Each cloud is a set of points of 11 numbers each, in no order, taken from a shape drawn with curves, like pieces of string that can fork, join and close up.
After each cloud, say how many separate pieces and how many holes its shape has (a theta shape has two holes).
In the rows, zero is written as 128.

Disel, 84 rows:
[[124 130 113 144 122 106 109 120  92 167 146]
 [132  89 135 114 117 116 128 128 163  64 117]
 [128  72 119 114  97 137 128 142 147  81  81]
 [131  86 134 114 114 118 128 130 161  66 113]
 [125  98 103 116  91 148 138 150 111 126  68]
 [125 118  99 122 100 131 133 141  93 156  92]
 [125 123 104 134 111 115 121 131  89 168 121]
 [129 153 142 141 148 106 112  97 113 143 191]
 [124 126 108 140 116 110 115 125  90 169 133]
 [135 135 156 120 148 107 128 100 154  88 179]
 [125 121 101 128 105 122 127 135  90 164 108]
 [124 131 115 146 124 106 109 119  93 167 149]
 [130  76 125 115 103 128 127 138 155  72  93]
 [125 116  99 120  98 136 136 144  95 151  85]
 [134 138 156 120 149 108 127  99 151  92 183]
 [129 152 139 142 146 106 110  99 110 146 188]
 [129 154 142 140 150 106 113  97 114 141 192]
 [133  93 138 114 120 114 129 125 164  64 124]
 [125 121  99 126 104 125 128 137  90 162 103]
 [124 135 119 147 128 104 106 114  96 163 159]
 [125 139 124 148 132 104 106 111  99 161 166]
 [130  79 128 114 107 125 128 135 158  70 100]
 [135 108 147 115 131 108 129 116 166  68 146]
 [131  81 130 115 110 122 128 132 160  68 104]
 [133 140 156 121 150 108 126  98 150  95 185]
 [134 103 144 115 128 109 129 119 166  65 139]
 [126  76 111 115  91 148 132 149 133  99  67]
 [128 149 134 146 142 104 107 102 106 152 181]
 [133 146 156 123 153 108 126  96 144 101 190]
 [125 119  99 124 101 130 131 140  92 157  95]
 [126 141 126 148 134 104 105 110 100 159 169]
 [133 144 156 122 152 108 127  96 146  99 189]
 [125 120  99 125 102 127 130 139  91 160 100]
 [134 128 155 118 144 107 129 104 159  81 171]
 [127  71 118 114  95 140 128 144 145  84  76]
 [126  91 105 114  90 150 136 150 118 118  65]
 [128  72 116 114  94 142 129 146 142  87  74]
 [134 125 154 118 143 107 129 106 160  78 168]
 [134 110 148 116 133 108 129 115 165  69 149]
 [131 155 153 131 155 108 121  93 128 123 198]
 [125  95 104 115  91 149 137 150 114 122  66]
 [125 109 100 117  94 142 138 147 101 140  75]
 [132 152 154 127 155 108 123  93 134 115 196]
 [133  96 141 114 122 112 129 123 165  64 128]
 [129  74 123 114 102 131 127 139 152  74  89]
 [127 147 133 146 140 105 106 104 105 153 180]
 [125 107 101 116  92 144 138 148 104 136  72]
 [126 144 130 148 137 104 105 106 103 156 175]
 [134 122 152 117 140 107 129 108 161  76 165]
 [134 100 143 115 125 110 130 121 166  65 135]
 [133 148 156 124 154 109 125  95 141 106 192]
 [124 127 110 141 118 108 112 123  91 168 139]
 [125  88 106 115  90 150 135 150 121 114  65]
 [131 154 153 129 155 108 121  93 132 118 197]
 [124 124 105 136 113 113 119 128  89 168 126]
 [135 132 155 118 147 107 128 102 157  85 176]
 [126 143 128 147 137 104 105 108 102 157 172]
 [129  73 122 114 100 133 127 141 151  77  86]
 [132 155 152 130 155 109 120  93 127 124 197]
 [126  78 111 115  91 149 132 149 131 101  66]
 [131 156 150 133 154 107 118  94 123 130 197]
 [124 129 112 144 120 107 111 121  91 168 143]
 [130 156 147 136 152 107 116  94 119 135 196]
 [126  83 108 115  90 150 134 150 125 109  65]
 [125 123 103 132 110 117 121 132  89 167 118]
 [134 116 150 117 136 107 129 111 165  71 156]
 [130 155 144 138 151 107 113  96 116 138 194]
 [127  73 114 115  93 144 129 147 140  90  72]
 [132 150 155 125 155 108 124  93 138 110 194]
 [135 118 151 117 138 107 130 110 163  72 159]
 [124 133 117 147 126 105 107 117  94 165 154]
 [125 122 101 129 107 119 125 133  89 166 111]
 [131 156 149 134 153 107 118  94 121 131 197]
 [125 101 103 116  92 147 138 149 109 130  69]
 [127  74 113 115  92 146 130 148 137  93  70]
 [125 104 102 116  92 146 138 148 107 132  70]
 [126 112  99 118  95 141 138 146 100 142  78]
 [124 125 106 138 114 112 117 128  90 168 130]
 [131  83 132 114 111 120 128 131 161  67 108]
 [126  82 108 115  91 149 134 150 127 106  65]
 [125 113  99 119  96 138 136 145  97 147  81]
 [126 118  99 121  98 134 134 142  94 153  89]
 [125 137 121 148 130 104 106 113  97 163 162]
 [128 151 137 143 145 105 108 100 109 149 186]]
pieces	1
holes	1

gide (69 x 11):
[[100 121 142  93 119 141 109  95 133 141 134]
 [162 109 134 132 147 105 161 154 126  90 108]
 [179  95 113 137 144 123 181 147 138  82 109]
 [147 120 142 127 148 104 142 147 117 102 112]
 [171 104 130 137 148 106 170 158 131  85 107]
 [ 93 140 135 103 130 134  91  95 112 148 135]
 [ 94 180 147 127 144 148  63 101 105 187 149]
 [134 111 118 114 130 139 130 106 128 122 123]
 [152 106 116 122 137 137 146 118 130 111 119]
 [181  93 111 137 144 122 184 149 140  79 108]
 [155 106 116 124 137 136 149 120 131 109 119]
 [113 117 126 103 125 140 114  97 127 134 130]
 [ 94 176 146 124 142 145  67 100 104 180 146]
 [ 98 124 138  95 121 140 106  94 129 143 135]
 [ 94 136 134 101 127 136  94  94 116 148 135]
 [130 113 119 111 128 139 125 104 128 126 124]
 [184  89 111 139 143 113 192 156 142  70 105]
 [ 96 128 135  97 123 140 100  93 124 145 136]
 [168 107 132 135 148 105 166 157 129  87 108]
 [143 109 116 117 132 137 137 111 129 117 120]
 [125 115 121 109 128 139 121 101 127 128 126]
 [ 90 191 151 135 146 158  50 103 105 208 159]
 [ 92 167 147 116 142 131  76 103 100 160 137]
 [185  87 108 139 143 117 193 153 142  70 105]
 [181  94 117 138 145 111 186 157 140  74 105]
 [166 102 116 131 142 133 162 132 134  99 116]
 [124 139 154 125 150  97 119 146 105 117 116]
 [149 118 141 127 146 104 145 148 119 100 110]
 [ 91 162 148 114 140 125  80 107  99 154 133]
 [163 103 116 129 141 135 158 128 133 103 116]
 [172 100 116 134 144 130 169 138 135  94 114]
 [116 143 160 123 145  92 112 148 104 120 115]
 [148 108 115 120 135 137 142 114 131 114 121]
 [119 116 123 105 126 139 117  99 126 132 128]
 [128 137 151 126 150  99 122 146 106 114 115]
 [173 104 127 138 147 107 173 158 132  84 106]
 [107 119 132  99 123 141 111  96 129 137 132]
 [142 126 145 128 149 102 137 147 113 106 113]
 [ 93 173 146 121 142 140  70 101 103 175 143]
 [138 129 147 127 149 102 132 147 111 109 114]
 [ 92 146 139 107 133 131  88  98 108 148 134]
 [160 110 135 131 146 105 158 153 125  91 108]
 [153 114 138 128 146 104 151 149 121  96 110]
 [160 105 115 127 140 136 154 125 133 106 117]
 [ 92 164 147 115 142 126  78 106  99 155 135]
 [120 142 158 124 147  94 114 147 103 119 115]
 [170 100 115 132 143 132 165 135 135  97 116]
 [111 145 165 120 138  87 107 153 106 122 111]
 [ 93 170 146 119 142 136  73 101 102 167 140]
 [131 135 150 126 150 100 125 146 108 113 114]
 [ 91 153 144 109 136 126  85 104 103 148 132]
 [ 91 160 149 113 140 122  81 108  99 149 132]
 [138 110 117 115 131 138 133 108 128 120 122]
 [165 109 133 134 148 104 163 155 127  89 108]
 [177  97 114 136 144 127 175 143 137  87 111]
 [110 118 129 100 123 140 113  96 128 136 131]
 [104 120 137  96 120 141 110  96 131 139 133]
 [ 95 133 133  99 125 138  97  92 119 147 136]
 [ 92 148 141 107 134 129  86 101 106 149 134]
 [ 91 157 149 112 140 122  82 109 100 149 131]
 [158 111 135 130 145 105 157 151 124  92 109]
 [114 144 162 122 142  90 110 150 104 120 113]
 [186  84 106 139 142 115 198 155 144  66 104]
 [ 90 155 147 110 138 123  84 107 101 148 132]
 [121 115 122 107 126 140 119  99 127 130 128]
 [177 100 123 138 147 109 178 159 135  80 106]
 [ 93 184 148 130 144 153  59 102 106 195 152]
 [156 112 137 129 146 105 153 150 123  93 110]
 [ 93 187 150 133 145 155  54 103 105 201 155]]
pieces	1
holes	0

tufo:
[[142  98 146 117 132 131 124  98  73 148 161]
 [102 128  99 145  92 109 164 192 181  96 124]
 [118 142 108 140 126 121 137 155 167 114 110]
 [150 104 149 115 150 140 110  63  66 166 168]
 [109 127 106 143  99 111 160 179 165 102 129]
 [142 100 143 118 133 129 125  97  76 150 162]
 [147  91 154 111 140 138 109  76  55 155 168]
 [117 150 110 141 137 126 127 147 172 118 101]
 [143 103 141 119 134 130 126  97  79 151 162]
 [143  96 148 115 132 132 121  97  68 147 162]
 [142  93 150 115 132 132 119  96  65 147 161]
 [143  90 152 112 134 134 114  90  60 148 162]
 [143 104 139 120 135 130 126  95  82 152 161]
 [129 133 121 129 135 126 122 136 139 123 109]
 [108 127 105 143  99 111 160 181 168 101 129]
 [122 143 116 134 139 128 120 141 156 119 100]
 [ 99 125  99 147  87 106 171 198 180  94 129]
 [131 126 128 120 139 131 105 130 131 118  94]
 [126 135 121 130 134 127 120 140 145 118 102]
 [133 127 128 120 148 135 102 112 127 135 100]
 [130 128 125 123 134 128 112 136 134 118  99]
 [129 130 121 127 132 126 120 141 138 118 104]
 [117 151 112 139 141 128 122 141 168 119  98]
 [145  90 154 112 137 136 111  85  56 151 164]
 [145 106 139 120 140 132 123  90  84 156 158]
 [132 126 129 119 139 132 103 129 130 120  93]
 [111 127 107 143 102 112 158 177 163 104 129]
 [144 106 138 120 137 131 125  92  84 155 159]
 [120 145 115 136 140 128 120 140 160 119  99]
 [116 132 109 140 110 115 151 167 161 108 124]
 [150 103 151 114 149 141 110  62  61 167 170]
 [131 126 127 120 137 131 107 133 131 118  95]
 [133 128 127 121 150 135 103 109 128 139 103]
 [ 97 123 101 148  84 105 174 201 176  94 134]
 [142  91 152 113 133 134 115  92  62 148 162]
 [117 150 110 141 138 126 125 145 172 118 100]
 [132 126 128 119 146 135 101 115 128 132  97]
 [150  95 154 112 144 140 109  68  55 161 171]
 [130 127 126 122 135 129 110 135 133 118  97]
 [118 137 109 141 119 119 144 160 164 112 117]
 [133 132 123 126 148 133 113 112 132 141 113]
 [131 132 121 128 140 129 120 126 136 132 112]
 [118 148 113 138 140 129 121 141 164 119  98]
 [100 125  99 146  89 108 168 196 182  95 125]
 [124 139 118 132 138 128 120 140 151 119 101]
 [145 106 139 118 142 133 120  86  84 157 157]
 [106 126 104 143  98 110 161 184 171 100 128]
 [100 126  99 146  88 107 169 197 180  94 127]
 [145  89 155 112 138 137 110  82  56 152 166]
 [113 129 109 142 105 113 156 173 161 105 127]
 [118 139 109 140 122 119 141 159 164 112 115]
 [112 129 108 142 103 112 157 175 162 105 129]
 [103 128  99 145  93 109 164 192 180  97 123]
 [151 101 152 114 149 141 109  62  59 165 171]
 [143 105 139 120 137 131 127  94  83 154 160]
 [133 126 129 119 144 134 101 119 127 127  95]
 [132 125 128 118 141 134 101 125 129 123  92]
 [ 98 124 100 147  85 105 172 199 178  94 131]
 [149 105 146 116 148 139 111  69  72 164 164]
 [116 151 111 141 140 127 123 144 171 119  99]
 [117 134 108 140 114 116 148 164 162 110 121]
 [133 131 124 125 150 133 110 108 131 143 113]
 [115 131 109 141 108 114 153 169 160 107 126]
 [145 106 139 119 142 134 119  85  83 157 158]
 [133 130 127 122 151 135 105 106 128 142 108]
 [145 106 141 117 145 136 116  80  81 160 158]
 [102 127  99 146  91 108 165 193 181  95 123]
 [147 105 144 116 147 138 113  72  75 163 162]
 [117 145 108 141 130 123 134 152 169 116 107]
 [148  93 154 111 143 140 108  71  54 159 170]
 [130 128 124 124 133 128 116 138 135 118 101]
 [104 128 100 144  94 109 163 189 178  97 124]
 [132 134 122 128 141 129 118 123 136 134 112]
 [117 147 109 141 133 125 129 150 170 116 104]
 [129 131 121 127 132 126 122 140 139 119 106]
 [129 132 121 128 133 126 122 139 139 120 107]
 [132 126 129 119 143 134 101 122 128 124  94]
 [128 130 123 126 132 126 119 139 138 118 103]
 [130 133 121 128 137 127 122 131 138 127 110]
 [104 127 101 145  95 110 163 188 176  98 125]
 [146 106 143 117 146 138 114  75  77 161 159]
 [150 105 147 116 150 140 111  66  68 165 166]
 [133 130 126 124 151 135 107 106 129 143 111]
 [150  97 154 113 147 140 109  65  56 163 171]
 [131 132 123 127 146 131 116 115 133 139 113]
 [106 127 102 144  96 110 162 186 173  99 126]]
pieces	2
holes	2
